M: a few groups of rows, each row roughly a mix of its group's hidden directions
M (168 x 12)
52,2,-31,8,13,21,-18,25,0,-38,43,18
-37,9,-30,30,0,0,-33,-13,45,31,2,-37
4,-3,-57,11,-13,-3,-4,23,-16,7,-67,-7
-24,23,35,15,-24,34,24,-31,-21,-9,1,-51
-7,-11,41,1,63,-22,-44,10,4,5,21,-3
28,10,17,-13,38,52,-28,25,-32,-11,-20,-20
40,19,34,-46,12,27,-16,-36,-23,-21,18,4
28,1,-61,21,-24,-14,-25,24,-20,-29,-24,14
-1,-11,-12,19,21,71,22,4,-17,10,-21,-38
-14,-14,-5,-6,9,12,-19,-51,-28,58,-32,6
-11,14,-16,22,6,-7,-63,-35,19,13,28,-35
-25,-4,-7,-20,0,33,8,-74,14,31,-2,-1
31,-14,-32,13,-35,43,-31,-11,36,-25,-17,16
43,33,-16,4,-21,-54,17,7,-15,31,-17,22
-10,43,5,33,-7,1,65,-18,13,10,10,28
-33,3,-17,-23,8,-20,-13,-67,-5,37,-13,17
14,-9,-20,21,-21,-2,-10,18,26,72,0,32
12,-8,32,7,41,-38,-60,22,-6,12,-10,-4
15,-25,-43,-49,22,25,-17,21,24,-22,27,-12
28,-2,45,-1,-27,15,-3,48,6,-35,37,-15
7,6,-5,46,32,-39,-36,46,-15,1,-19,11
10,-14,-20,39,2,17,-2,23,-14,31,-62,-30
-20,21,58,-28,-5,-16,34,-38,19,24,2,5
14,48,25,8,6,-48,27,-1,-39,14,19,20
34,7,-1,27,-13,8,-28,-47,25,-14,50,-21
-2,-14,3,22,42,8,25,-40,15,0,53,-34
-28,-7,46,17,2,35,4,-10,-1,-19,63,-5
-13,-10,-38,45,-30,25,-15,29,-31,-21,-33,-2
5,15,44,-35,12,10,33,31,-35,-29,-27,20
63,14,19,-6,15,35,-12,-27,-27,-15,27,-14
4,-36,35,25,46,-41,-4,-10,36,-11,17,-9
-12,-36,37,-15,-37,-13,-48,15,-5,4,40,-14
-24,16,-19,-44,6,-21,-4,-13,-24,53,-6,-40
0,-37,-18,22,42,-7,-52,-16,26,11,5,32
-55,-17,-23,-5,36,-40,6,-7,10,20,-29,27
36,9,1,34,-1,-4,-50,18,-34,-18,-19,-41
-60,-30,18,-8,-21,-35,-32,14,-2,7,-1,32
18,-19,-19,17,14,48,29,-53,23,-21,19,8
47,39,28,10,30,8,12,-51,15,6,14,12
35,11,30,29,-47,-12,-34,-25,-3,-10,39,-6
23,-41,-4,-26,15,1,-22,9,-60,-13,-12,35
19,18,8,-67,-2,46,0,19,2,10,-31,-9
-12,-4,-22,-35,12,-10,-61,22,-25,-36,16,-20
-14,0,18,37,16,16,49,18,29,-30,28,36
-26,-22,-54,21,-12,2,-21,-27,31,42,3,-20
-8,-7,25,-13,-50,-9,66,21,19,0,12,-8
20,45,-33,9,28,-8,45,19,-21,20,-34,8
40,7,-6,-26,-31,-3,29,-14,27,-10,48,38
-1,-27,-48,31,1,-42,3,41,7,25,8,26
-12,-10,-57,-27,29,-26,-13,21,1,10,-46,16
37,30,-13,40,-11,50,12,5,-23,-34,-1,-19
4,7,-63,-15,-26,-15,-4,-40,20,-40,-7,-8
15,-2,-23,45,-35,-33,35,4,-41,-20,13,20
19,-22,-19,-37,-12,-6,-53,-19,38,-20,-1,-34
-9,-33,25,25,17,-1,-37,49,7,18,2,44
1,29,-16,11,40,21,37,22,45,22,36,0
47,38,-41,12,13,6,-20,-2,-16,-7,-27,43
-58,-21,-26,10,-7,-6,-41,11,-32,-34,7,-10
5,-12,-16,-50,-43,-12,38,24,9,-26,-20,29
22,39,19,50,8,8,-43,21,3,29,29,2
-4,15,22,-39,-5,-33,-1,62,-24,8,14,28
11,17,16,61,-43,-9,13,1,-9,-8,-25,40
47,43,-12,-4,13,-27,-1,19,-56,4,-1,16
11,-47,-2,-18,12,60,2,-6,4,-27,29,30
13,0,-55,15,32,27,-13,22,-22,-11,-37,-34
-26,-17,-3,-11,54,-25,23,-23,24,46,-19,-12
17,-26,43,12,17,-16,-36,-37,-16,45,-19,-9
9,-5,-4,22,-40,-21,66,-26,-23,-5,24,0
6,-13,-29,-50,27,-24,-52,-11,-16,-25,13,-11
66,5,-27,0,-40,8,11,-15,-29,-29,-8,-2
44,14,38,1,33,-8,0,-21,-44,-28,12,28
57,-2,27,25,-3,9,17,27,9,-42,36,5
21,-29,9,-34,-24,3,-44,-16,-11,-38,9,-44
-48,-2,-40,43,-14,-9,-1,-18,-31,-35,-12,-12
2,-7,7,30,-34,0,-34,-46,-15,-15,-48,27
-13,29,36,-45,14,7,2,-14,33,30,15,-44
-41,-43,-33,59,15,-10,-11,-6,12,10,3,0
16,-20,-65,1,-15,-28,0,-19,-7,5,-16,-48
32,-10,-24,9,-41,-38,-23,1,8,57,9,-7
11,17,75,30,35,-7,8,5,-18,-3,-13,4
13,-10,-16,52,33,-31,-10,-30,30,21,9,34
-52,-37,36,-28,-13,-21,-21,-7,3,29,11,-25
3,28,-20,-2,-11,-55,-32,-36,23,39,3,13
12,-12,1,-4,-34,11,-56,60,-8,5,-16,-14
-35,14,2,12,29,18,-6,-43,58,26,-6,-8
-66,4,-5,-45,-10,9,-18,-23,23,19,-17,-16
41,18,-31,15,-34,18,49,-7,4,-11,-36,18
-38,-7,20,-1,13,24,-1,64,33,29,6,14
-38,32,-25,-36,-12,45,35,-18,11,23,10,1
-19,-44,-23,68,-8,-21,0,5,5,15,-5,25
-73,0,27,7,-6,13,15,-3,20,-29,11,-31
36,-11,39,3,-27,55,2,22,8,8,37,-11
-10,25,5,-5,24,-24,-46,35,-30,15,-26,42
-18,31,-22,-22,21,-52,34,-16,-15,4,-40,15
-12,14,-24,6,-22,39,40,24,38,-24,26,33
11,29,53,1,21,3,-15,-42,9,40,-31,-6
45,-5,-9,-39,-5,39,39,14,22,21,-25,23
23,9,-8,13,28,56,-17,49,-18,-3,-32,-10
-21,0,-5,25,32,-14,21,20,-52,13,-52,14
-9,2,-25,-38,-16,-22,7,5,-22,-48,24,-50
27,-32,52,40,8,2,-15,23,29,19,15,25
-42,-27,10,-25,-25,-49,4,-35,10,30,2,-19
-22,47,-24,-11,-27,20,45,31,-17,28,11,10
17,-9,41,41,6,24,-27,37,0,-12,33,36
3,-13,-34,-2,30,-12,-32,28,-14,37,-50,26
16,14,-44,-27,28,7,17,21,42,0,37,-31
-13,28,31,45,31,5,42,-16,0,10,-18,40
-8,2,42,-26,-9,51,13,-26,38,-11,33,-17
52,-5,-34,-33,-24,-29,26,-9,30,25,-2,15
28,-22,-38,37,-24,-3,-18,35,19,-10,-7,46
-7,-15,-9,-14,-42,10,9,-35,-50,-14,34,-35
-12,-15,-11,7,-7,2,17,6,40,72,32,15
-8,18,48,1,51,-10,5,36,-24,-35,-15,-11
1,1,-5,50,-10,59,48,-5,3,-9,17,4
33,35,15,2,31,-20,12,2,-35,9,59,3
-8,-38,-22,-20,-4,37,35,-31,31,-32,-12,29
-45,-42,0,45,-38,13,-12,19,-8,-5,17,21
27,37,34,60,-20,4,-21,6,1,24,25,5
-15,37,-9,4,16,-49,-52,-21,-2,5,-25,27
-47,-48,-16,-21,-24,18,46,8,12,1,-16,13
36,14,26,-46,4,-58,-20,-14,17,9,12,9
45,-6,-8,-11,-24,29,29,45,-38,-10,-13,26
30,-23,-23,35,3,63,12,-27,-9,-8,-22,-15
38,17,35,-7,24,56,19,-29,-12,-19,15,-15
36,12,20,50,-15,32,-44,2,-14,5,10,32
39,4,28,13,29,-9,11,-14,-64,-23,3,23
34,-26,0,15,18,59,-41,4,-17,-10,31,10
6,2,-9,-10,10,-30,38,16,-21,28,-50,48
20,26,30,26,-45,-20,-52,17,-8,6,3,27
-32,-33,15,-44,12,17,-42,15,-32,-32,-6,5
7,-6,-12,-41,-22,-3,4,78,-8,3,-19,3
-47,-2,11,-15,-17,-61,13,6,-31,-11,-13,30
30,17,46,-4,13,-27,-35,6,-33,-23,-26,-33
-25,6,-4,12,-21,-66,37,16,-4,9,-18,34
-25,-14,5,24,27,64,-16,-7,14,-13,9,-44
12,-23,10,28,34,-28,-33,25,-42,-9,-40,14
-28,17,13,66,35,-7,25,27,14,-1,-20,-9
-40,17,-6,-35,47,11,10,46,-8,-30,-8,-14
-30,9,-17,-46,-61,13,35,-20,0,-8,-1,0
-25,5,22,12,43,-25,-34,-22,-15,20,32,-42
31,-15,19,7,26,-33,-51,-18,29,-31,-24,-15
30,13,11,33,-6,-19,30,-59,-9,-6,41,6
-19,14,37,12,60,-8,10,7,-38,-18,-34,5
7,17,26,8,22,-5,-5,2,-41,-68,-30,-7
16,43,52,-50,-5,7,-28,14,-12,-21,3,0
-69,-20,4,4,-10,-6,-17,-22,-21,-24,30,-30
-19,5,-16,-5,4,-18,11,-65,-49,20,-23,-13
-6,-16,-39,15,-44,19,27,26,6,29,33,33
-5,32,10,11,27,5,40,31,35,29,47,1
-9,0,-23,-50,6,-3,-40,-37,-14,13,-28,-39
6,-21,-45,10,-20,-16,-17,-43,14,54,-12,16
-13,8,-51,-8,-14,-14,10,-45,-49,-21,-24,-7
-25,20,-21,5,16,8,11,-11,-11,71,-29,28
4,-18,3,20,43,-24,-35,20,-40,-8,-47,15
37,19,20,-28,-19,17,59,23,-31,-11,-16,4
-51,-8,35,-11,42,-16,-17,-16,-5,5,15,45
-11,9,9,-9,59,15,28,21,-20,12,13,54
-20,-22,-2,-1,-30,16,22,-35,57,-8,42,-6
29,12,-23,-27,-38,19,-34,5,7,-57,-13,-15
-24,5,4,21,-7,-35,-58,-21,-12,10,-43,-26
-22,-36,-39,45,8,3,-18,38,-8,10,-34,20
1,34,14,43,-13,-4,29,-41,-4,-40,34,17
-19,-6,-18,80,19,-25,13,9,20,12,-1,-2
10,17,-4,-20,-15,19,49,11,26,19,-23,58
19,48,-34,-20,8,-24,28,15,45,4,30,6
-20,14,10,-14,-9,-16,21,59,-20,19,-44,32
8,14,-21,31,-14,-50,43,-30,-10,33,-5,22
-27,-21,36,44,-17,28,-26,-34,16,1,-16,32
which group is each row in? (one row of each group first)
-11,14,-19,10,-1,-22,-42,-53,39,28,25,-10 | <23>
17,-18,52,11,-18,5,2,17,19,50,43,-6 | <110>
6,8,-4,-17,68,26,-33,30,-14,-7,-11,-29 | <121>
47,31,-8,23,-7,20,-15,9,36,1,55,4 | <76>

20,-41,-14,32,25,15,-55,6,25,-13,29,3 | <23>
-14,36,4,28,9,-2,45,44,-34,22,-7,29 | <110>
-33,-37,6,53,-37,20,15,-16,-7,8,24,-25 | <121>
3,10,51,-24,12,-5,36,-35,32,25,34,7 | <121>
-5,-17,-36,-13,6,5,-73,24,-16,17,-15,-19 | <23>
-6,15,-5,30,40,59,18,18,-4,-32,21,24 | <121>
-25,-12,34,-4,-19,23,41,-22,26,-41,39,-9 | <23>
-32,-26,-71,2,0,0,27,-26,3,-15,19,-12 | <121>
4,12,-38,-45,-47,37,-27,-14,-3,17,-11,-13 | <110>
-25,14,3,-14,15,28,51,-39,16,-17,48,2 | <121>
39,-1,-32,27,-40,-44,18,15,-35,12,10,2 | <23>
24,-4,4,30,-53,-4,14,-20,-17,55,19,15 | <110>
-21,25,20,6,52,-26,-8,8,-20,12,-49,30 | <23>
-56,-26,25,51,23,-15,2,-7,7,9,10,28 | <121>
